In the rows, zero is written as 128.
One turn sends every row of this set to another row. A few are shown first. Where does it send the rows asked after them?
nez: [ 97 143 150 131 137 118 173 101 127 140 148 112 112 134 120 122 119 154]
lise: [133  95 134 140 128 119 133 125 130 133 150 120 143 109 124 140 108 101]
difa: [118 134 126 125 144 158 154 133 156 102 139 125 105 142 150 131 106 126]
tulu: [115 120 156 157 126 123 165 111 118 146 129 104 100 127 138 112 122 155]
lun: [128  79 154 120 157 140 169 132 137 140 156 144 110 146  95 134 145 144]
Teke: [ 98 144 155 132 138 122 174 103 126 136 156 105 117 138 122 122 118 147]
felib: [139 113 118 133 134 142 144 143 149 117 150 114 144 125 145 122 105 109]
kolap: [113 127 143 138 159 168 164 136 152 121 138 143  93 151 129 139 146 132]
vepor: [143  91 135 129 120 119 132 134 135 120 153 123 135 115 125 124  98 113]
Kozo: [132  74 161 128 139 113 147 122 140 143 165 136 125 113 106 138 132 123]
ralo: [123  77 150 136 153 149 157 131 129 136 148 146  95 143  97 136 151 126]
pem: [106 137 155 144 124 137 172 112 118 144 138 111 107 126 119 129 106 162]
zes: [ 84 130 154 144 138 121 165 108 137 152 141 117 120 125 137 123 128 154]
git: [119 117 120 135 152 175 158 138 155 107 140 121 114 153 134 127 124 119]
rim: [ 88 130 164 142 142 125 155 122 118 155 132 115 124 133 137 138 112 154]
Vibul: [124  83 149 129 153 141 161 131 135 142 151 154  99 153 101 139 148 143]
Tol: [136 122 125 134 133 151 137 135 148 102 148 110 128 126 138 122 105 108]
vobuz: [120 124 129 137 150 168 149 151 148 109 147 120  98 146 144 113 116 120]
tiru: [132  84 167 123 133 110 145 123 128 148 158 159 114 131 110 136 127 132]
Nof: [120 103 141 128 164 167 156 146 149 119 142 125  88 153 119 141 144 126]
mipum: [125 114 121 126 151 166 151 152 159 110 141 112 114 145 142 135 114 124]
Dasa: [142  74 149 135 133 112 146 134 125 145 150 141 130 123 104 132 128 116]
napud: [121 118 139 139 164 170 163 146 145 122 141 138  94 153 120 139 145 134]
par: [142  96 142 131 128 120 139 131 129 128 168 133 144 113 122 120 109 106]
pap: [ 85 128 151 147 137 123 173 113 139 155 141 110 123 131 139 121 131 147]
puf: [109 133 162 138 146 112 159 116 112 150 133 108 106 143 143 127 112 148]
Kalo: [147 107 149 134 119 113 135 118 130 140 149 138 136 108 128 130 113 112]
Rus: [126  83 166 132 156 136 158 142 135 143 156 148 106 140  99 138 149 122]
ruze: [114 127 158 153 128 125 168 112 122 152 132 109  97 128 142 118 114 155]
zup: [133  78 164 126 132 118 141 122 132 147 165 150 118 121 104 135 130 126]
kup: [117  93 152 133 152 144 164 131 133 145 141 162 103 154 106 145 147 144]
boger: [119 127 127 131 150 164 153 147 156 104 142 123 103 139 150 129 111 122]
nebet: [143 101 141 131 124 120 135 120 128 137 153 132 144 109 122 132 110 104]
Vuko: [109 131 166 135 145 108 157 123 109 146 132 103 102 141 135 126 118 146]
Fop: [137 122 119 131 122 137 144 123 139 118 133 124 138 122 146 130  93 116]
Tuto: [ 84 123 163 139 138 126 160 133 120 156 131 111 121 135 134 139 112 154]
Fub: [103 127 157 145 120 139 169 111 115 136 143 108 114 128 120 126 102 163]
Pagam: [109  95 148 128 163 166 166 145 152 124 150 140  97 159 116 135 138 130]
Penol: [124 113 114 134 135 138 136 137 135 113 144 113 125 135 144 123  92 103]
Dulu: [133 114 115 128 132 137 143 130 141 115 140 120 135 125 149 125  93 108]
sono: [130  70 154 132 135 125 147 128 120 138 164 151 121 125  99 128 126 119]
Zike: [124 110 144 136 161 177 167 149 140 127 144 136 101 152 112 125 144 139]

Teke turns into Fub
vepor turns into Dasa
pem turns into ruze
Where do these go?
Zike turns into vobuz
kolap turns into difa
mipum turns into felib
nebet turns into zup

One turn sends every row of this set to another row. A few are shown first. Where does it send the rows asked after them?
rem: [144 139 102 126 100 131 124 168 180 109 141 103  95 132 117 139 138 155
 123 156 103 111  93 133 115 129 121  66 103 127 147  98 114 125 106  93]
lisi: [143 151 122 107 106 118 123 192 182 110 158 108 108 139 115 154 136 139
 134 150 103 109 126 120 101 130 114  79 101 103 148 110 106 111 101  99]
nolav: [145 133 119 127  97 120 109 194 172  98 109  85 133 129 116 163 140  95
 134 148 109 112 112 145 102 137 100 114 116 128 138 114  96 125 113 113]
sapu: [141 138 128 131 121 118  89 156 177 130 126  87  96 172 112 119 138 140
 126 138 107 124 102 168  86 132 110 145 103 138 137  97 134 124 109 111]
Fefu: [127 134 142 125 126 109  88 172 183 128 127  86 110 175 114 132 137 141
 133 132 103 114 121 166  79 131 105 137 107 137 147 106 142 123 108 107]
nudad: [148 141 130 127 115  80  71 130 175  73 114 142 129 143 107 106 136 143
 128 161 111 103 140 127  78 135 123  80  97 126 145 104 111 122 117 115]
Gevos: [162 120 147 132 102 126 142 162 156 125 106 103 109 129 120 128 165 112
 156 128 124  97 137 117 112 130 154  92  96 128 136  90 114 119 106  86]
zula: [133 114 130 140 113 110  86 163 175 130 100 104 101 165 122 108 158 114
 141 131 122 115 135 150  88 130 113 142 115 133 142  95 139 124  86 117]
leze: [154 130 128 128 100 120 111 189 166 101 100  83 134 125 117 159 147  91
 143 140 115 110 118 141 104 139 110 123 113 127 135 114  93 123 116 111]
Rebi: [158 152 136 128 114  87  77 125 166  81 120 141 130 147 102 110 137 122
 128 164 116 105 140 125  66 143 135  91  83 124 137  98 109 110 112 119]
luba: [154 139 150 111 107 115 133 188 166 120 136 108 117 138 118 147 153 112
 154 132 115 100 153 110  99 130 134  95  97 103 142 104 106 107 100  95]
nif: [142 138 139 118 105  64 121 154 178 121 106 180 121 135 118 134 132 159
 125 144 103 127 120 135 107 118 116 102 105 129 140 100 121 135 114 105]
gad: [143 152 150 130 107  90 128 139 168 133 100 165 123 140 113 154 133 138
 132 150 117 119 103 139  81 140 146 104  65 150 136  93 138 117 107 108]
Nuleb: [159 123 125 138 103 122 114 178 163 102  90  77 130 121 118 156 148  96
 141 137 118 109 112 147 109 139 119 120 110 139 135 109  98 125 119 107]
gek: [122 119 144 130 122 104  86 177 182 128 112  97 114 171 121 126 149 125
 142 128 112 108 141 154  80 130 107 135 114 134 150 105 145 123  94 112]
Bovud: [155 121 117 142  98 135 137 150 163 118 108 100  95 125 119 123 156 138
 137 142 116 103 100 131 123 129 145  75 100 143 140  86 119 130 110  85]
naf: [127 118 144 142  94 133 121 120 164  92 142 143  86 116 127 150 139 144
 137 135 115  99 153 147  96 127 131 109  93 168 138  96 129 137 114 101]
lovag: [145 135 145 129 116  84  81 130 174  79 112 143 139 142 102 100 138 151
 128 153 103  97 125 136  85 136 126  80 108 137 146 104 118 134 133  99]
Fak: [132 136 135 130  91 130 114 138 173  92 173 162  87 116 120 151 133 138
 128 141 110 109 148 141  92 134 117 122 104 141 139 105 117 127 104 110]
ved: [121 125 129 140  89 136 113 128 173  90 157 155  84 115 125 150 136 144
 129 144 112 103 141 145  93 132 121 107 100 158 142 101 128 134 104 108]
Lop: [138 142 148 129 105  80 129 150 177 133 108 181 131 136 111 142 133 148
 123 144 106 118  98 142  96 135 133 100  97 146 142  97 139 131 113  99]
Dolu: [154 123 114 142 101 123 113 175 167 100  94  74 128 122 117 159 142 104
 130 143 113 110 101 153 110 138 115 109 112 147 139 106 102 129 118 106]
Pabor: [149 154 142 119 109  79 119 136 164 123  91 155 106 141 121 154 131 143
 141 153 121 129 130 129  83 125 137 108  54 135 129  94 120 113 106 120]
turo: [160 153 154 131 112  96  90 122 160  92 122 141 140 150  95 107 138 116
 127 158 112 100 124 133  65 148 146  97  85 134 133  93 116 114 124 106]
lof: [145 129 110 135  98 122 110 185 173  97 106  79 131 127 116 163 137 104
 125 150 108 112 101 152 106 136 103 105 116 140 140 109 102 128 114 110]
noso: [140 124 159 132  99 126 126 124 159  95 149 140  91 119 124 150 139 137
 142 126 113 102 167 144  95 125 134 125  92 156 133  98 119 131 120  98]
safu: [149 145 135 112 107  64 115 147 170 115  95 164 106 138 124 141 130 156
 137 149 113 134 140 128 100 112 118 107  79 123 132  98 109 125 110 118]
fenon: [143 135 153 126  98 124 121 136 164  95 169 153  91 119 120 151 135 133
 136 130 110 108 164 140  92 129 125 133 100 140 133 104 111 126 114 105]
duso: [145 126 120 140 112 118  88 151 172 131 109  97  90 166 117 104 151 123
 131 137 118 125 111 159  91 131 115 148 108 136 134  91 132 125  96 117]
nuge: [153 142 159 132 113  93  92 124 166  89 118 142 146 147  95 101 140 134
 127 151 104  95 115 140  77 144 140  90 100 142 138  97 121 129 137  94]

turo turns into Rebi
Fefu turns into sapu
Where do these go?
rem turns into Bovud
noso turns into fenon
Nuleb turns into leze
nif turns into Lop

